The rows of A fall into a few groups, which share some directions, and each row is roughly a mix of its group's hidden directions.
A, 132 rows:
[[-26 -45 -10   4  19 -27 -16  29   3  -2]
 [ 46  15 -16 -18 -24  18 -15 -21  17  16]
 [-30  -4  -2  21  30  21  -5 -12  37 -29]
 [-41  40  23   3  -2  -6 -25 -19  15   5]
 [-46   9  12  18  -4 -10 -15  12  33 -29]
 [-18   8 -11  41 -30  -1  28   7  30 -15]
 [ 34  -9  33 -26  -8  -4  35  -2   5  27]
 [-19  -1  -4  -8 -29  -6  35  20   9 -45]
 [ 41   8 -17 -47 -13   2  -8  -9 -18   9]
 [ 22  12  22  25  -9  14  37  14  29 -23]
 [ 27  -7  40 -21   2   0 -27  12   5  36]
 [ 36   3   8  -7 -24  18 -18 -41 -27   1]
 [ 63  -2  -7   0   8  28  -5   0 -12  -5]
 [  2  36  -1 -24 -47   8  -6 -12  10  25]
 [  3  25  23  36 -12   9  31   0 -29 -22]
 [  2 -21  17   8  46 -34 -27   9 -12   5]
 [-20 -14 -16  12   7 -54 -30  13  -2  -7]
 [ 23  11 -11   1  -4  22  15 -15  57   6]
 [-12   5 -36 -16  24  13 -37 -35  -3  -4]
 [ 25   5  13  10  31  17  -4 -22 -22 -44]
 [-29  -7 -27  23 -38 -25  26   1   2 -13]
 [-43 -22 -13 -19  18  21  24 -12  17 -21]
 [ 53  12  -3 -12   4 -15 -11 -31  22  15]
 [ -1 -19 -15 -15 -13  48  -4 -34 -25   6]
 [-27   6  38  30 -27 -27  -4  15 -16  -1]
 [-17 -21 -37  -8  22 -27  -7  14 -38   8]
 [-17  -3  -4 -24  18  27 -35 -39 -18   3]
 [ 44  23 -10 -18 -24  17   1  24 -26  -1]
 [ -8  10 -37  11  18   3 -49 -22   6 -12]
 [ 21 -15 -54 -11  11 -31  15  -1   2   4]
 [ 25  12   2  -1  -7  39  39  -8 -13 -31]
 [-10  13 -24 -34 -19  17  20 -40 -15  12]
 [-10 -12  -6 -27  33  -7 -47 -18  -3  20]
 [-50   1 -28  13   0  -8  -9 -34   8 -14]
 [ -6   8  30   2  -3  11 -55  -8 -14 -25]
 [-34 -11  23  26   7  25  15  21  20 -29]
 [ -9   6 -10  10 -19 -64  -5   9  11   7]
 [ 10  19 -52 -13  -7  20 -14  23  -6 -22]
 [  8   1   2   1  19 -21 -41  -8 -16  46]
 [ 22  -1  19 -20   9  20  35 -10  30 -33]
 [ 22  -3 -17  13  29  18  31  24  15 -34]
 [-44 -14  19  10  11   2  -5  31 -31  20]
 [ 41  16  13 -15   5  48   2 -17  -8   4]
 [-34 -13 -19  -8  27  15 -36 -11 -19 -24]
 [  7  -1  17  14   1  34 -17 -20  48 -17]
 [ 32   6  -4 -28  -1 -17 -17 -37 -14  33]
 [-19   6 -15 -19 -39  20  30 -32  -6 -11]
 [-16  24   9  32  -2 -31 -15  -6  43  -4]
 [ 42  25 -31 -19  20  13  27   2   1   2]
 [ -5 -14  22  -6  61   7   0  16   2 -16]
 [  2 -11  34 -14 -18   1  48  23   5  18]
 [ 34  17  48  15   4   5  16 -21 -18   8]
 [  4  -4  27  18 -14 -24  42  -3 -36   8]
 [ 15  28 -15 -13 -10  -8 -32 -45  -8  18]
 [ -5  -1   4  -9  24  36  38  20  -4 -34]
 [-22 -17   3   0  15 -38 -44   6 -19  14]
 [-32   6  37  33 -15 -21 -23   6  14  -8]
 [-40 -32  16  22  -7 -29 -23  14   8  -4]
 [ 15  44 -13  13 -13  -4  32 -13  33  -9]
 [-26   2   1   3  -3 -37 -46 -27  -3  13]
 [-26 -11 -13  -2 -10 -41 -22 -32  -2  28]
 [-50 -29  14  12 -16 -28  -5   2  -2  18]
 [ 36  -7 -35   9  18 -23  24   3  27  16]
 [-39 -17   2  33  12 -34  17  -7  21  -4]
 [-54 -17 -26  18  -1 -20   7  14   3 -13]
 [-48 -18  14 -14   0  -8   0  32  -5  30]
 [  8   0  13  -1 -24  50  35 -12  14 -12]
 [ 27  10  47  11  -2   2  20 -15 -34  10]
 [ 18  15  38  46 -13 -20  -2  18   6  -3]
 [ 30 -19   2 -18  27  22 -34 -26 -11  16]
 [ 29   1   8  -9  29  34   7 -30  23 -23]
 [-18  -2 -36 -12  -1  23  -7 -15  29 -39]
 [-14   7 -12  32 -19  -4  40  21  20 -28]
 [ -7   7  31 -11  21 -49 -17  22   8  10]
 [-51  -7   0   7   5 -33 -30  -1  18   0]
 [ -3 -23  22 -42  -6 -15   9   7  -4  43]
 [ -3 -29  14  -3  50   9 -32 -17  -3   9]
 [ 12   6 -21 -10 -29 -42 -19  -2   2  37]
 [-51 -15 -28  15   6  -9  -5  15  23 -18]
 [ 11  -3  64   2   8  21 -11   3   2  13]
 [ 34  27 -12 -27  10  36  13 -24  -5  11]
 [-16  22 -20   0 -50  -1  32   3  16  -8]
 [ 21   8 -24  -1 -30  18  30 -14  32 -26]
 [ 27 -27  -9 -31  14  36 -11  -4 -30  -1]
 [-15  16 -37  29 -36 -10  -6  14  20  17]
 [ 14   8 -22  23  17  43 -16 -27  21  14]
 [-20 -13  25 -26  14 -35 -18  18 -17  29]
 [-26 -41   0 -22  19   1  -9  24 -31  15]
 [ 53  -1 -32 -10  27  13   5   0  14  -6]
 [-38 -14   2  -5  10 -34 -23  27 -29   0]
 [-12  15  -1  32 -30 -46  -6   6  20  13]
 [-10   2  -5  -6 -22 -41 -34 -21   9  33]
 [ -2  19 -24  35 -30 -34 -15  13 -21   5]
 [-27  -3   0  42 -12 -42  12  20  -3  -9]
 [ 34   1  20  13  19  43 -28 -13   3  14]
 [ 35  12   2 -22  11  51  18  -2  -9  -1]
 [ 30  19 -13  22   8  21   4 -24  14 -43]
 [-32 -21  14 -32   2  15  19  17  29  26]
 [-11  44  12  -7 -47  -7   0   6   6  21]
 [-10 -12  18 -22 -13  11 -21  28 -46  18]
 [  9   9 -25   7 -14  -9  43  22  22 -33]
 [-27 -13 -31 -28 -36 -14  -4   8  14  25]
 [ 25  19 -12  32  24  26 -15 -26   9 -25]
 [ 29  45  20  -9 -26  18 -11   6   9  21]
 [ 38  23 -10  25  15  10  -8 -26  12 -33]
 [-44 -19 -39  12  16 -14   4   7  16 -18]
 [ 17 -16 -11 -46   9  20   0 -36  15 -16]
 [-24 -21 -23  -8  29  18 -23  36  14 -15]
 [ -1   0   0 -62  11  18  -4 -11 -24   7]
 [-43 -29  21  12   4 -21 -26  24  -6   0]
 [-12 -27  -1 -34  18  47  -6   9 -14 -13]
 [-37 -26  -4 -22  32  27  11 -16  10 -14]
 [-37   9  35  -8 -18  26  -9   9 -27 -20]
 [-21   6   9  19   4 -22  40  41   7  16]
 [-48  -5   7  14  -5 -48  -3   8  -5   6]
 [ 40 -11  -1 -23  31  38  -2  -3 -17 -10]
 [ -4  -2  -7  22  -7  -7  20  31  52 -18]
 [ -5 -34   8  47  28  24  -6  -6 -11  -9]
 [-37  -9   6  12 -14 -45 -17  -8  12  26]
 [-18 -11 -45 -14 -48   2   5  -3  -5   2]
 [-39   9  -6  16 -33 -22  31  18 -10 -13]
 [ 52   1  -9 -15  34 -13 -15  -1   9  20]
 [ 35  16  30 -17   7  28 -33 -10  11  14]
 [ 24 -15  12   7  54  15   8   0  27 -11]
 [-20 -16  25 -10  27  11 -37 -20 -21  25]
 [ -5  18  34  16  -9   6 -33   1  45   7]
 [-49 -12 -10  30  -2  -9  17  21  12 -23]
 [-42   3  -1  20 -38 -13   0  28  19  -7]
 [-11 -20  33 -34 -13   6 -28  -7 -12  34]
 [ -6   4  34  -7  -4  58  -7 -11  10 -12]
 [  4 -17 -29 -36   5  19 -24 -35  12  17]
 [ 43  -5  -2 -39  19   3 -26 -12 -16  14]]
In each list below, three rows fit none of the groups, and each other row fits one group, some only roughly. Which are they? Name them in the order they come.
  * k_627: [ 25 -17 -18 -12  26  -1  28  21 -40 -11]
  * k_236: [ 30   7 -11   6 -12  11  60  10  -5   1]
  * k_577: [  9  24  11  25 -44  -5  -1  25  28  17]
  * k_168: [-10 -38  -5  35  35 -23 -15  -6  15  -5]
  * k_523: [  9  10 -14 -18 -10  54   2   7   0 -36]
  * k_329: [-18 -23  44 -12 -33   1  17   9 -19  17]
  * k_24: [-21 -22  31  20  33  -5  -9   3 -23 -32]
  * k_318: [ -3  21 -24  30  18   7   9  -6  42 -30]
  * k_279: [ 16 -24   7  -1  41  35   2   3 -30 -17]
  * k_127: [-39 -25   4 -18  -6 -42 -10   3   6  26]
  * k_995: [  8  25  19  35  -9 -40   3  31  -3  10]
  * k_344: [-18  -9  10 -15 -30   1  46  26  25  -2]
  * k_486: [ 33  21 -14 -19 -19  21   7 -44 -11   8]
  * k_837: [-46  -2  -4  12 -23 -15   6  40   2  19]

k_577; k_24; k_127
  * k_402: [-30   6 -17  24   6   9 -11   6 -15 -53]
  * k_29: [ 14  11 -31 -33   8  33  19 -30  13   9]
  * k_17: [ 17 -25 -11  -5  41  15  -7 -41  11 -16]
  * k_159: [ -3 -15   2 -23  41  31 -23 -25  15  14]
  * k_481: [ 30 -11  -4 -34 -10  20  35  22  17  19]
  * k_930: [  2  23   0  24 -15 -50  22  20 -16   8]
  * k_116: [ 35  11   2 -30  -4  46  22  12  -9   1]
  * k_154: [ 11  12  29  36 -32   5  -4 -18  35  -3]
  * k_911: [ 55   0  -3 -32  17  15 -12   7  -7  15]
  * k_178: [ 36  12 -11  20  23 -10 -15  -7  46  -2]
  * k_214: [ 12 -12  -4 -36  31   8 -24 -35 -12  22]

k_17; k_481; k_116
  * k_838: [ 30 -23 -25 -37  18  21  -5 -10 -19  19]
  * k_124: [ 30  32  27 -10  -8  18  37 -17 -13   8]
  * k_970: [ 24   9   0 -26   5  37 -14 -36 -15  24]
  * k_378: [ 24  -2  -4 -14   0  -5   1  35 -54  11]
  * k_581: [ -1  23  -9  28 -46  18  30   9   6 -12]
  * k_960: [-15 -12   8  24  12 -18 -50  27 -18   0]
  * k_212: [ 28 -12  -3 -24  43  -8 -25 -21  13  20]
  * k_134: [  9  21  30  21 -10 -41  30  13 -17  -7]
  * k_754: [  2  14 -44  25 -38  13   8  -5  18 -14]
  * k_947: [-29 -38  10   9  33  -3 -19 -12 -31   3]
  * k_285: [ 40   6   5 -32  11  34  -4   2 -32  -1]
  * k_82: [-44 -21  25 -14 -11  23 -30 -18  -6   2]
  * k_108: [ 36  11  34  28  -5  22 -15  10  10 -28]
  * k_31: [ 11 -13  47 -25  -7  39   5   8  17   0]
  * k_705: [-16  24   0  26  -3  40   3  13  12 -39]

k_124; k_960; k_134
  * k_977: [-28  -7  -1  19 -15  -7  23   3  54 -12]
  * k_906: [-17 -29 -32  28   0 -10  31  -1   7 -32]
  * k_239: [-56 -10  -1   8 -25 -24   1   2   0 -21]
  * k_693: [ 28  25 -35 -17 -21  33  -3   1 -24   7]
  * k_281: [ 56   1 -24 -14  11  -1   7  -6 -29  10]
  * k_666: [-27 -23   3 -28  22 -24  12  15 -39  -9]
  * k_118: [ 25  30  -9 -11 -36 -38 -10   7  10  17]
  * k_923: [-21 -18 -28  41 -16 -10  28  -5  13 -21]
  * k_307: [ 11  10  29   0  30  41   0 -34  -8 -13]
  * k_579: [  5  -3 -12 -29   3 -47 -33 -12  14  21]
  * k_940: [ 31  -6 -22 -14  39  41  11  -5  -1  -6]
  * k_240: [ 13   6  58 -18  -8  22 -12  -6   0 -21]

k_693; k_940; k_240
  * k_572: [ 49 -17 -14   0  18  -5   8  28 -26  18]
  * k_204: [-15   2 -25  16 -23 -56   5  -2   4  14]
  * k_489: [-38   2 -18 -42  -8  -6  20  14   1  29]
  * k_468: [-23  -6  30   2   3  36  -2 -35  29 -16]
  * k_324: [-25 -11  33  13  13 -29 -26 -22  30   2]
  * k_620: [ -5  -7   6  44  16  16  19  12  39 -23]
  * k_385: [ 24  10  44  -1  11  10 -24 -33  -4  21]
  * k_92: [ 42  21  12 -17 -23  28  -2  -9  32   1]
  * k_929: [ 15  10   7  28   6 -34 -22  36  -7 -29]
  * k_675: [-20 -21  -4  20   6  19  41 -14  34 -16]
  * k_470: [-35 -30  21 -40   6  -2   9  19 -19  -6]
  * k_146: [-15 -19  18 -24  24  26 -43   0 -22  -5]
  * k_322: [-43  -9  17   5  21  14   7  23 -14 -37]
  * k_327: [ 37  -2  32   0  18 -21  -6 -17 -20  34]
  * k_721: [-25 -17  18   0  30 -29 -35  -6 -24  18]

k_489; k_324; k_675
  * k_889: [ 36  31   2 -19 -11  12 -17  -9  37  20]
  * k_951: [-27   0 -11   2   2 -39 -42  14 -22  17]
  * k_331: [  5  10 -36 -23   7 -15 -47  -2 -12  21]
  * k_734: [ 36 -10  -6 -10  17  41  26  21   4 -20]
  * k_925: [-26  -5   6  10 -32  14  39  22  -3 -31]
  * k_681: [-22 -22  -6  29 -19 -40  23  24  11   3]
  * k_362: [-16  10 -12  26 -24 -37  -5  19 -36 -17]
  * k_672: [-48  -8 -19   2  15   5  13  27  -9 -33]
  * k_864: [-24 -30   0  28  -6 -42   7  30  11   2]
  * k_770: [ 10 -11  -3  22  21 -17 -49   5 -35   4]
  * k_928: [ 11 -27 -36  11  32  -1 -35 -22  -1  -4]
  * k_65: [-28   8  18  13 -46   0   9   4  38  -5]

k_672; k_770; k_928
  * k_100: [ 31  22  19  16  31  15   8 -10  34 -21]
  * k_884: [ 56  13  -4 -21 -13   2 -20  -6 -15  20]
  * k_409: [ -4  12  -6  50   4   2  -7  -9  42 -21]
  * k_11: [-44 -13  14  40   5 -30  -8   1  10   6]
  * k_443: [ 42  -4   7 -10  -2   6 -33 -14 -38  19]
  * k_487: [ 41  23  36   3   3  17 -21 -14 -13  20]
  * k_273: [-12  17  -3  22 -26 -46  -5  30   3  20]
  * k_120: [  8 -22  -5 -29  34  23  40 -13  -7  13]
  * k_513: [-46  -9 -26   4 -36  -2  15 -21  12  -1]
  * k_479: [ 54  30 -10  17 -10   9 -23 -10   5   0]
  * k_542: [-34  14  44  25   7  -7 -22   9  -2  21]

k_409; k_120; k_479
  * k_924: [ 36  19   0  -1 -43   1 -18  -5 -23  27]
  * k_988: [-20 -29  12  22 -38  -3   1  40   8  -3]
  * k_298: [-43 -11 -21 -18  10  33 -24  10   7 -21]
  * k_663: [ 34  31  -3 -18 -18  40  16  -5  20  -1]
  * k_563: [ 42  14  -5 -41  17   9  -3 -19 -24  -2]
  * k_790: [ 14  44  30  -8  16  20 -29  -8 -18   6]
  * k_855: [ 38   3 -35 -15   9 -26  20 -27  -5  14]
  * k_599: [-16 -25 -18  -4  28  18  -6   3  -3 -52]
  * k_974: [ 13  30  37  14 -22   7 -12 -37  13  13]
  * k_171: [-25  18  39 -10  -9  35  12  -9 -26  16]
  * k_415: [-43 -20 -16 -38  -8   6  11  15  18 -19]

k_988; k_563; k_599
  * k_131: [ 31  25  23   1   0 -15 -21 -38  -5  28]
  * k_980: [-17 -13   8   8  37 -27  21  33  -7 -28]
  * k_994: [-20  19  -6  15 -37  17  40  16  11 -19]
  * k_408: [-20  12 -18  25 -21 -33 -11  43  -2   2]
  * k_691: [ 41  29 -18  39  -1  -4 -13 -14  18   8]
  * k_36: [-30 -14 -17   5  27 -17 -44 -15  -2 -20]
  * k_190: [ 39  -6 -27 -26  22  18  18  21 -22  -1]
  * k_271: [ 13  34  21  18 -12  28   8   5  34 -29]
  * k_275: [ 16 -16  26 -22  19   2  -7 -12 -41  33]
  * k_94: [-20   4  28 -12 -39 -21  13  21  10  32]
  * k_189: [-60 -11  23  -6   1   1 -15  16 -14   9]
  * k_794: [  6  15 -47  35  23   3   0 -14   8 -25]
  * k_745: [ 47  -8   9 -32  -6   1  28   8 -23  15]
  * k_640: [-20   1  33  21 -28 -27 -12  11  33  15]

k_36; k_94; k_794
  * k_421: [-16 -24   4  -2 -19 -41 -24  22 -24  24]
  * k_791: [-20  14  15  32 -43 -22  19   1  22  -5]
  * k_255: [-25   9  19  18 -19 -32 -32  -6  -6  35]
  * k_652: [ 62  14 -12  -9   1  -2  19  21  -6  -1]
  * k_406: [-34 -24  -4  -4 -21 -15 -46  -6   2  20]
  * k_8: [ -2   3   0 -49  -9   9 -30 -26 -15  26]
  * k_422: [-51 -11  -1  28 -19 -19 -24   9  -6 -12]
  * k_351: [ 24  11  -7  11  26  37   1 -25  27 -27]
  * k_237: [ -4  17   6  18   2   1 -15 -37  52   2]
  * k_296: [-10 -19 -13  43  -8 -16  28  18 -21 -26]

k_421; k_406; k_422
  * k_153: [ 35  -3  -3 -28  26  44  -2  -6  16  -8]
  * k_61: [ 10   2 -18 -14   3  61  16  13   9 -14]
  * k_894: [ -3  39  35   5  31   5  -2 -18 -11 -30]
  * k_967: [-29  -4   0  14  13 -22 -25 -11  51   6]
  * k_482: [-44   0 -23  25  -9 -39  -5   7 -15  -1]
  * k_379: [-26   7  -5  44 -18 -27  -3  24  14 -23]
  * k_126: [-19 -18  -1  -2   6 -12 -52 -35  15  10]
  * k_272: [ 12  14   6   7  -7  10  60  26 -14   3]
  * k_321: [ 32   9  -2 -29  11  37   3   1 -40   4]
  * k_642: [-48 -20   7   8  26  28  17   0  -7 -19]

k_61; k_894; k_379
